One turn moves each row of this set onto another row. After a few examples, where does it send each row asked below?
Tos: [ 10 -28  11   5  10   2  30   6   1  -6 -15 -19  17 -55 -14   3  23 -28
  17 -36  -5  -5  -5 -21  -5  11   9 -27   5  -9 -31  41 -16  -9   0 -13
   6  -1  -1 -22  45  35  -4 -18  25  34 -11 -19   2]
Zos: [ 23  20   3  24  -1   3   7  35 -25  18  -1 -10   9 -29  22  23  10 -17
   7 -30  41  13 -19  -6 -28   1   3 -20  11   2   6  44  -3  13 -45  10
  -3  24  30 -15  43  41  17  21   7 -10  13  15  -4]
zizu: [ -3  20   5  37 -26   6  -7  39  10  24  -3 -18  21 -42 -21   1   2 -24
  36 -31  26   1  15 -22  16  12 -13  32  10 -19 -23  40   4 -23  32 -30
   2 -10  10 -17  51   4  -3 -24  -9  -2  -5  -3  -7]
fir: [  6  11  29  13 -28  -8  26  17   5 -13  14 -34  39 -41  12  13   5  -5
  49 -27  21 -21 -11 -19  -7 -24 -10   4 -22  -1  35   2 -18 -11 -21 -13
   8   5  41 -41  38  12  10  32  10  -7  11  -8 -12]
Dalar: [ 20  18  11  19 -16   7  -3  44  -2  25 -17  -6  18 -35  -2 -20  29   0
  35 -30  -3  -9  15 -24 -23 -16 -16  -9  25 -12  -4  24  -7  -7  18 -26
 -11  13  22 -37  45  10 -26  32  23  -9 -40  11 -12]
Fuzek: [ 37  15 -30   0 -29  23  27   7  -2  18  15 -18   0 -19  22  11   0 -26
  33 -37  22  12   5 -13 -20 -20 -11  33   7  14   8  43 -13   9 -36   5
 -21   9  -3 -26  50  15  26  -5   7 -14 -22 -42   5]
Mipo: [ 31  19   0   5 -19  10  27  41 -14   4  30 -19  12 -37   8   9  -1  19
  46 -27  11 -17   1 -18 -20 -21   7   9 -23   2  30  -7 -13 -10 -19  11
 -17  30  35 -22  64  18  28  19  10  -5   5 -21  12]
Pobi: [ -7  37  28  25 -12 -32  27  35   3  11 -11 -30   8 -22  18  10  35 -11
  26 -33  31  18  -2 -37 -19 -20  16  -5  -8  12   7   3 -14  -3 -41 -26
   6   0  49 -31  46   5   5   9  10 -14   1 -31   9]
sifo: [ -4  30  21  41 -41  13   3   3   8  17 -32 -22  18 -37  24  19  13 -24
  32 -29  39  -2   8 -35 -15 -23   8  11   9 -16 -11  27 -29   7 -24 -24
 -30  -5  14 -33  35   2 -21  -4   7  18 -14 -45   5]
migo: [ 42  12  -3  14  -2   8 -11  37 -28  26   1  -7 -34 -31   9   9  -5   4
  13 -40   1  -5   6  -2 -14  14  13  23  15  15  -8  36  19  19   4 -22
  -9  41  20 -15  45   1   4  -2   3  -2 -20 -20  14]
niso: [ 43  12 -20   4 -20 -13  21  20 -11  22  18 -29 -11 -31  42  25   5 -22
  27 -36  25  11  12 -14 -13  -3   6  20  10  24  13  23 -24   4 -34   7
  -7  18  10 -11  70   0  18 -15  16   2 -11 -50 -11]
paz: [ 37   9 -10  24   4  21   1  21 -22  31  -1  -4  17 -40   8  20  -3 -10
   2 -41  44  -4 -19   4 -27  11 -10   8  16   2  16  60  -1  16 -30  -4
 -15  24  12 -21  33  29  18  11  -7  -3   3  11   1]
guzup: [ -9  -6  10  17 -12 -10  31  18  -9  -5  -5 -42   9  -2  -5  11  19 -19
  50 -25   9 -13  11 -40  19  -1  -4  22 -20 -11   6  23  -6 -23  16 -43
 -26  -1  -3 -24  37 -28  15 -12 -18  15 -17 -32  16]
sagu: [  5   3   3   6 -30  11  13  12  -3  19   1 -21  24 -42 -33 -21   8 -34
  32   0  51 -23  17 -38  17  -5  -7  10  -6   7  -8  43 -13  -7   2 -47
 -21 -13  10 -19  45   1  11 -10  14   7 -27  -7   4]
gipi: [ -6   7 -29  17  -8  12  28  15 -10  -2 -11 -26   8 -10   4  10  34 -12
  28 -20  13  13  -4 -47  -8   9 -27 -32  23 -22 -18  35   0 -25   6 -26
  -2  -2  -5  -9  51  22 -11 -18  -2  26  -8 -13  43]
Nelet: [  1  40  22  26  -3 -20  25  45   2  13  -7 -24   3 -21  19  11  29 -12
  22 -39  39  19  -6 -23 -32 -13  13 -22  10   6   7  20 -13   2 -49 -11
   6  10  48 -27  49  28  11  15   9 -14   6 -16   8]
zafeb: [ 36  12 -27  -3 -31  23  16  15   4  18  12 -18  -3 -28  23  18   3 -19
  16 -37  28  11   3  -5 -14 -17  -4  33   4  15  16  50 -24  14 -32   4
 -19  14   0 -19  55  13  25 -12  19  -7 -16 -43  10]
Duku: [ 20  50  -7  17   0  10  21  37 -11  -2  -9 -16 -22 -30  14  -1   2  -5
  29 -17  20  24  -2   3 -14 -11   3   2  20  21 -10  51  -3  34 -15 -21
   0   1   9 -39  35  20  34 -10 -28 -21 -25 -17   8]
mudim: [  1  12  41  29   9  15  15  28  13 -10  -7 -15   6 -15   2  20  28 -21
  35 -13   4  -7  -3 -39   8 -13 -30 -12  14 -26  -2  37   1 -23  23 -37
  -7  24   7 -41  16   8 -10   6 -32   1   1   2   2]
fal: [ 11 -26  20  15  -9  -3   5  21  14   2   1 -25  18 -20 -13  15 -10 -36
  40 -34 -12 -29  29 -39  12   8 -29   2 -11  11   6  30 -14 -28  26 -24
   9  18  17 -27  44   0  11   0  17  -5   5  -8   2]
daluf: [ 39  11 -16  16  -3  15  -2  51 -26  33   8  -8 -32 -31  11  -3   2  11
  13 -39   1 -10   7   0 -22  10  10  27  22  14  -2  33  13   8  -1 -18
  -9  38   9 -20  45   4  10 -10   2   1 -23 -20  16]
nuna: [-11  -2  26  14 -11 -19  20 -18   2 -11 -16 -42  18 -26   0   1  19 -43
  36 -20  13 -26 -14 -22   4  -8 -17 -13  10 -11  22  43 -17   0 -11 -34
   7  -5  17 -49  11  -2  -1  10   3  11  -6  -5  -4]
Sima: [ 11 -15 -22 -20  -6 -14  33  12  -9   2  14 -50   8 -54 -16   4  11  -4
  29  -2  -1  11 -31 -23  11  17 -21 -27  -3 -16  15  32  -9 -23 -11 -29
  -7  13  -7 -14  31  -4   4  -6  -8  18 -12 -29   1]
Ser: [-10  -8  -5  22  -4  12  31  21 -11  -8  26 -24  -1 -52   1  44  -8 -10
  40  -6 -11   1   2 -18  16  14 -31 -14  23   1 -17  35 -23 -16  11 -28
   7  35   8 -14  33  30   8 -17  -9  36  12 -21   6]
bezin: [ -1  -5 -10  19  -2  18  28  12 -11  -6  23 -29   3 -57  -3  38 -13 -13
  39   8  -8  -9   6 -18  19  17 -37  -6  26  -4 -15  37 -24  -3   8 -32
   3  35   3 -12  34  22   7 -13  -8  30  15 -12  11]
viram: [ 20  39 -12   9   6  10  21  42 -18  -3  -6 -16 -27 -39  11  -2   5  -2
  22 -22  32  24   2   5 -16 -16   4   0  28  11  -4  51 -15  32 -28 -22
  -2  -2   0 -39  35  11  26 -17 -23 -18 -20 -11   7]
tuze: [ 26  29  24  23  -8 -38  12  45 -15  24  13 -16 -16 -34  28  31  26  10
  28 -28  34   6  24 -46  -6   1  -1   2   3  26  10   6 -20 -10   0 -23
   1  13  25 -29  41 -34  -5   5 -24  23   2 -19 -13]
kanuf: [ 13 -21 -15 -10   0  -6  38  22  -1  13   8 -48  10 -54 -20  10  10   1
  30  -9   1  15 -26 -34   2  21 -13 -32   3 -13  26  31  -4 -26 -13 -16
 -16   7  -8  -8  37  -1   1   7 -10  28  -8 -33   5]
bovuf: [-13  30   1   2 -30   0  23  17  -8  17  10 -11   2 -48  -9  -2  32 -23
  51 -10  28   2  -4 -16  23  -9 -23  27  26 -32  -8  43  -8 -16   8 -59
 -15  16  16 -31  27   3  -7   8  -1 -11 -27  -6  -8]
vib: [  7 -26  10  10   4  11  30   8  -1  -5 -11 -26  13 -51 -17  -6  29 -34
  18 -27  -2 -11   0 -14   0   9   2 -17   5 -15 -38  46 -17  -4  -3 -17
  -4  -4   0 -21  51  37  -1 -13  30  30 -11 -18   9]
Kis: [ 30   4  29  29  -4   1  13  24  -9   0  11   2  26 -27   7  17  19   3
  31 -46  20 -34  28 -49 -23 -13  -9   9  -9   2  10   5 -10 -20  25  -4
   5   7  24 -43  56   3 -10  27   4  17  -2  15  -8]
Bez: [  5 -13 -20 -13  -6 -13  36  19  -7   9  12 -53   1 -61 -14   6  13 -15
  29   1  -3  14 -28 -17  18  26 -22 -14   0 -24   3  40 -11 -22 -15 -31
 -10  18  -8 -17  31  -6   5  -1 -10   5  -9 -25  -1]
Rav: [ 45  54  -2  20  21  -7  25  26 -28  -1  -4 -16 -11 -45  21   1  20   8
  31 -22  34  10   2 -14 -31 -13   5 -13  23   0   1  31  -9  32 -26  -6
  -4  -3  -8 -42  41  18  19 -11 -28   7 -12 -10  -1]
Sebi: [ -6  24  27  27 -18 -29  28  26  10   0  -9 -39  11 -13  16   7  32 -10
  34 -39  36   4  12 -45  -5 -20  19   3 -14   9   6  -1 -12 -14 -22 -35
   3 -12  36 -34  52 -14   4   7   2  -9  -4 -41  14]
legop: [ 12  16  14  16  -2   2  23  47  -4  15   6 -17   1 -53 -16  12 -15   7
  40  -2  31   6  34 -39  14 -21   5   4  -3  12  -6  24 -42  -3   5 -35
 -32  15  -2 -35  40  -8   8  12 -36  -3 -27 -23 -24]
nom: [ 48  34  15  25  10   1  15  18 -29  -2   1   4  12 -44  22   9  29  13
  28 -40  34 -16   4 -32 -36 -17   5  -9  11  -4  13  11 -18  15  -8  16
  -2   1  10 -43  49   4  -1  10 -19  30  -3  15  -7]
zerod: [ 42  24 -15  15  -6   8   6  46 -33  24  25 -12 -22 -29   6   4   4  25
  23 -24  -7  -9   6 -21 -24  -2  11  20  -8   9   4  13   7   3  -2   6
 -15  46  11 -15  59  19  19  10   9   3  -9 -24  21]
sud: [  2   7 -25  23 -10  12  23  19   1   8 -17 -32   9 -14   4   4  32 -19
  18 -15  11   9   1 -45  -3  20 -28 -23  27 -26 -23  40   2 -18  10 -21
  -1  -4  -9 -12  57  12 -14 -22  -1  23 -12 -10  37]
Vizak: [  9 -32  19  14   9  -1  38  13 -13  -6 -20 -20  12 -67 -12   5  17 -16
  26 -44 -10  -1  -7 -17  -8  12   9 -34  13 -19 -25  38 -11  -3  -7 -10
   5   6   8 -21  47  19  -8 -12  17  37  -7 -33   6]
Peb: [ -8  14 -16  39 -26  -8 -10  15 -22  30  -1 -40  33 -50  -5  19 -25 -11
  42 -28  22  -7  -3  -6   0  15 -20  14  -2   5  32  21 -23 -14   1 -28
 -11   1  41 -20  54   1   2  24  -3 -14   2  -7 -11]
Tama: [ 16  32  38  30  -2 -27  16  42  -5   7  15 -19  -6 -31  19  31  28  13
  36 -20  28  -2  22 -50  -6  -8  -9  -4   7  11   7   8  -9 -14   5 -41
   1  18  18 -42  24 -32  -6  14 -30  18   2 -10 -12]
Lenes: [ 16  20  15  14 -19  -3  29  32   1  -2  26 -30  35 -39   5   9  -4   6
  51 -29  16 -18  -1 -20 -16 -30   2   9 -25   4  34  -6 -14 -12 -20   1
  -4  12  42 -35  53  24  19  25  14  -4   7 -12   0]
suroz: [ 31  25   6  21  -8 -39  14  42 -16  27  19 -24 -18 -37  29  33  17   4
  26 -39  22  10  22 -38 -16   8   3  16   9  33  14  10 -28   1 -16  -8
   5  24  22 -18  54 -27   9  -6  -8  22  -3 -33 -12]
bena: [ 47   0  -4  16   0  19  -6  13 -23  30   4 -14   9 -31   5  20  -6 -20
  11 -44  47  -3 -13   1 -22   6  -8   3  13   1  15  58   9  14 -35  -1
 -21  16   7 -21  32  24   9  14 -10   3   1  11  -8]
lov: [ 45  21  21  25  -1  -2  18  23 -20   0  11  10  22 -37  19  16  18  10
  37 -45  32 -28  19 -40 -29 -22  -5  -1   6  -9  12   4 -15  -5  11   8
  -1   7  19 -46  51   1 -13  21  -7  25   1  17  -7]
kip: [-17  -8  -4  21  -8  11  32  25 -13 -10  14 -25  -9 -59   8  36  -3  -4
  50 -12 -17   3   9 -17  13  10 -27 -23  22  13  -9  39 -26 -11  10 -20
  13  19  18  -7  51  29   9  -7 -12  42   9 -25  12]
zomir: [ -5   3 -24  14 -11  12  36  18  -8  -4 -10 -17  12 -19   6  18  31  -8
  28 -18   3  23  -1 -58 -18   4 -43 -36  29 -19  -7  33  -8 -17  -3 -20
  -6  -3   3  -3  54  19  -5  -2  -1  25 -10 -18  39]
kaso: [  9  17  13  19 -22  17  -4  -4  16  17   1 -10  24 -70 -18   4 -12 -34
  26   3  20 -19  -4 -35   4  -6 -13  22  22 -15  -6  37  -9  -3  -2 -36
   6  23  15 -26  16  -7 -23 -10   4  -1   0 -10 -10]

niso moves to Zos
Peb moves to Dalar
Where do these go?
nom moves to suroz
bezin moves to sud
fir moves to Kis
kaso moves to zizu
kip moves to zomir
Ser moves to gipi
bena moves to migo
tuze moves to Pobi
paz moves to daluf
nuna moves to fal

One turn moves each row of this set onto another row. After a few examples, where does it send each row asked below?
vozi: [ 15   5   5 -46  -9  11 -21  25  -7  19   7  36 -14  29   6   1  -1   5
  24  10  18  -6]
Sog: [  1  -6  -1   4   0   0  23  18  48  21  18  20 -14  14   4  10   3 -29
  28  -4  -4 -16]
leval: [ -3  11  -9  -9   2 -11  -9 -15 -12  -2  14 -26  21  11 -20  23   0   0
   6   4 -24 -11]
fizop: [ -9   1   4  30   4  -2   8  14 -47  16   2  13 -20  17  11  -5  -1   7
   5 -19  15 -11]
kinaf: [  5  11   2  -6   1  -4  -3  31 -37  14 -10  -9 -10  17 -20  -4 -22 -29
   6 -12  16   3]
Poguk: [ -5  -6  15  15 -25 -22  -3  -4 -18  10  -6  -4  10   1 -12  18  12  18
   4  13   2  -8]
Sufo: [ 21 -14  -5   2   0  -9   0   9 -11  14  -7 -33 -19  24  21  23 -20 -29
 -21 -14  -5  -3]
mefas: [  0   2   8 -35   4  18  11  13  41  20   8 -19 -14  13   3  -7  -8   3
  30 -27 -13 -11]
gim: [ -1  24  -1 -13   8   9  -3   5  38  -1  26  26  -2  13  -2  -4  30 -29
  23   9  -1 -15]
lan: [  8  -7 -16   6   4  14  20  -8 -34   4 -21  24   7  33  -4  15 -17 -21
  15  -9   6 -15]
Durup: [ -7   9 -14   8  15   3   4 -10  45   7  28  18 -28  16  15 -10  12 -26
  26 -13  -5  -5]
Zani: [  4  -2  25 -23  -9  22   5 -10  32  23  -8   9  -9  19   4 -20  21   8
  39  -5 -11 -31]
Besi: [ 13   2   1  14   3 -12 -31 -12 -21   7   3 -19 -34  20  31  -3   0 -10
 -16 -15   3  11]
Vofib: [ -9  12   1   2 -10 -25 -20 -14 -13  -1   1 -32  -4   1 -11   1   5   1
 -10  -2   6  13]
mek: [  0 -21  -5  16 -16 -22  16 -20   0  13 -14 -23   1  14  -6  24 -16   1
   2  -5  -8  -6]
tosal: [-23   6   8 -30  -1  15  -8   4  20  17  14   8 -31  -3   9 -27   9   8
  36 -10  -7  12]
kevol: [ 25  -5  14  -3 -10   1 -24   7 -33   8  -3  23  10  22   8  28  11  -1
  11  19 -10 -18]
gunir: [ 10  -7  -7 -14   0  15  -3 -17  -3  17   7  40 -32  39  38  -7   5  17
  17  -7  16 -17]
bis: [ 17  28   3   4  17   9 -21   6 -35  -2   6   7   9  36 -13   1  -4   7
  20 -24   8 -20]
pagud: [ 23  -6  -5 -18   2   4  -4  19 -21   7   3  -9  11  21   6  39  -9 -28
  -5   9 -20 -16]
falo: [ 18  -5   8  17   0  -6 -40 -19 -32  12   7  17 -21  25  23   3   8   6
  16   2 -12  -6]
Nav: [  4   4  17  14  -9  -8  -2  14  44  16  11  33 -22  11   4  -8  21  -9
  29  -3  18  -7]
fafem: [ -5  -7  -4  19  -4 -19 -13 -42 -13  12   6 -15  -4  17  -7   2  -1   3
  21   1 -28 -12]
molo: [-10  -4   6 -22 -10  21  21 -16  38   8 -18  -2 -23  10  23 -21  16   1
   7 -17  11  -3]
Bik: [  6  10  -4  14  16   5   3 -16 -34  13  -7 -17 -16  35   0 -21  -4 -33
   1 -21  -3 -31]
punu: [ -1 -10  -3 -28  -6   4  22  30  -2  34   7  -5 -41  22  31  -4  -5 -18
 -11  -2  16 -17]
veper: [ 21  -2  -9 -49  -1  21   6   4   3  25   2   7 -13  42  10   0  -5 -34
  12  10  -4 -37]
muna: [ 13  17   1 -24  13   7 -18   5   3  19  25 -12 -40  37  31 -21   3   5
  -1 -24  14 -20]
buni: [-23   1   5 -38  -7  26  26  15  18  10   4  11  -4  -5  15  -2  22   3
  15   2  -5  -8]
dar: [  2  20   8  -3   1  -2   5  21  51   3  13   3 -16  10   4  -6  23 -28
   0 -10  21  -6]

gunir moves to muna
Zani moves to tosal
Poguk moves to fafem
Where do these go?
lan moves to bis
Nav moves to Durup
pagud moves to kevol

